In the rows, 128 means zero.
One turn moves each row of this set onto another row. After a few examples, where does it send each row asked below?
Q961: [115 143  98 151 129 108 169 125 152 166 111 118 120 134 123 147 138 166
 143  98 125 139 103 180 113 199]
Q950: [116 102 136 118 144 109 134 142 126 154 122 124 121 118 130 144 124 126
 118 139 124 118 139 153 107 104]
Q324: [112 104 130 127 142 107 120 136 129 139 124 124 122 122 141 158 120 131
 110 136 138 118 132 154 101 110]
Q318: [141 151 116 107 144 119 149 131 105 127 131 163 113 139 130 122 135 101
 146  99 141 111  72 156 152 154]
Q873: [109 101 133 110 134 111 132 126 128 141 123 104 118 121 128 149 128 136
 114 140 127 119 131 150  92 117]
Q111: [116 138 108 142 130  98 181 130 159 164 106 127 123 141 121 161 136 161
 146  92 139 132 117 167 112 194]
Q281: [157 150 111 114 154 125 156 133 107 122 143 164 133 141 127 124 130 117
 154  95 134 116  74 153 143 152]
Q129: [ 95 166 141 142 131  95 151 104 117 129 115 107 130 136 125 106 100 142
 140 119 148  94  97 160 119 132]
Q31: [155 150 112  96 136 111 152 117 111 124 145 154 117 139 138 118 128 107
 148 104 126 115  65 140 149 141]
Q792: [156 158 125 110 145 122 158 135 117 131 138 158 125 144 136 105 135 114
 149  97 129 114  74 150 152 145]
Q941: [114 146 115 142 122  99 179 129 161 166 108 123 118 139 132 148 141 167
 144  93 124 119 117 172 110 192]
Q569: [131 103 117 165  98 100 162 131 115 147 134 104 129 115 123 110 140 135
 155 116 146  90 104 189 126 146]
Q963: [117 164  81 123 106 102 153 107 137 159 119 133 138 112 140 138 115 133
 161 112 128  81 104 183 147 125]
Q207: [115 103 128 118 147 117 138 134 120 148 122 134 122 120 122 155 124 131
 109 143 137 124 134 146 105 110]
Q854: [123 140 106 137 113  96 179 115 154 159 116 118 109 136 129 144 151 159
 155  98 128 134 103 175 113 195]

Q854 goes to Q31
Q207 goes to Q111
Q318 goes to Q324
Now find these:
Q569 goes to Q963
Q950 goes to Q941

One turn moves each row of this set onto another row. After a few examples, where does it send each row asked below?
Q170: [113 148 127 132 125 119 135 155 129 101 105 130 154 142 133 145 124 114
 146 119 118 149 103 144 124  87  95 151 116 157]
Q242: [154 142 154 119 113 148 161 146 122 125 119 111 149 106 134 166 111 144
 118 137 153 133 118 156 144 132 102 133 131 142]
Q62: [123 151 133 103 114 125 134 161 129  94 135 136 133 127 135 147 126 122
 130 113 115 152 122 152 153 100  98 131 114 150]
Q825: [131 114 150 107 139 119 149 130 177 149 131 132 143 118 135 124 133 117
 155 118 138 165 131 121 135 122 147 153 127  93]
Q552: [108 118 109  95 130 151 136 111 131 183 124 116 139 131 125 130 140 101
 138 140 128 156 144 113 125 148 136 151 127 129]
Q384: [148 137 162 145 120 139 148 128 136 132  76 110 139 128 134 154 103 143
 121 145 152 120 101 143 108 124 108 140 122 144]
Q311: [119 105 121  95 134 135 113 104 121 174 122 116 100 115 115 141 127 110
 110 122 121 133 143  97 118 138 132 150 124 129]
Q10: [117 143 157 114 113 122 125 143 163  89  98 139 109 145 146 120 114 133
 131 150 117 123 132 136 103 103 108 133  98 123]
Q869: [107 106  98 116 121 144 127 104 131 172 131 115 116 120 114 138 120 102
 112 144 128 115 149 107 111 138 130 150 113 125]
Q54: [145 106 120 139 132 112 124 125 148 128 130 149 105 105 102 140 124 100
 108  89 146 144 126 121 113 108 137 147 119 112]
Q920: [120 138 154  88 114 124 137 158 148  89 134 131 111 128 149 136 109 136
 130 134 113 125 128 140 142 102 107 121 103 118]
Q367: [125 103 139 146 149 136 112 109 127  96 147 117 126 122 125 127 150 105
 141 167 111 120 114 122  95 124 121  96 125 144]
Q904: [104 112 105 115 132 157 140 102 119 168 119 120 123 136 116 132 113  85
 127 148 132 146 141 111 114 139 123 140 128 121]
Q521: [154 158 137 140 109 137 138 138 133 135  95 122 148 124 130 156 130 135
 118 135 151 144 110 156 121 134 110 128 119 172]
Q530: [118 115 104 158 130 113 156 125 172 143 151 127 137 125 119 139  99  98
 139 127 130 123 122 119 135 114 134 124 110 117]
Q632: [144 108 148 117 149 141 104 117 115  97 146 131 120 110 121 129 173 107
 137 143 117 152 116 133 103 129 126 101 137 139]
Q944: [107 109 131  95 137 138 123 105 117 169 134 105 128 113 121 137 132 107
 129 138 124 144 161 103 125 141 120 164 139 126]
Q890: [144  90 134 108 144 142 122 130 138 113 157 113 136 109 131 140 161 125
 143 142 118 113  91 122 103 115 146 113 113 118]
Q770: [121 132 130 144 131 128 148 118 156 125 136 156 124 130 118 113 119  84
 135 137 142 180 154 135 132 136 121 117 138 116]
Q230: [124 101 138 131 152 138 129 122 135 115 158 102 162 121 134 134 157 113
 164 160 108 125  98 125 112 120 128 113 126 138]
Q463: [154 144 160 125 102 146 141 138 152 123  98 120 127 109 139 146 124 158
 108 155 159 116 134 147 106 139 117 137 112 135]
Q776: [149 100 122 117 140 156 123 126 126 111 142 133 135 121 122 127 171 103
 138 145 132 144  91 139  88 119 140 110 117 117]
Q270: [155 146 172 115 115 135 144 137 142 132 105 116 119 124 141 152 106 152
 119 142 137 128 121 144 138 143 114 107 123 152]
Q460: [116 141 135 131 114 129 130 148 149  97  86 138 141 144 137 126 125 122
 139 136 133 134 108 140  90  83 110 163 102 129]
Q429: [118 119 159 151 145  85 115 110 165 128 132 122 122 105 122 129 125 114
 140 120 121 147 155 100 125 122 124 154 137 138]

Q632 goes to Q367
Q311 goes to Q904
Now find these:
Q54 goes to Q770
Q10 goes to Q170
Q463 goes to Q521

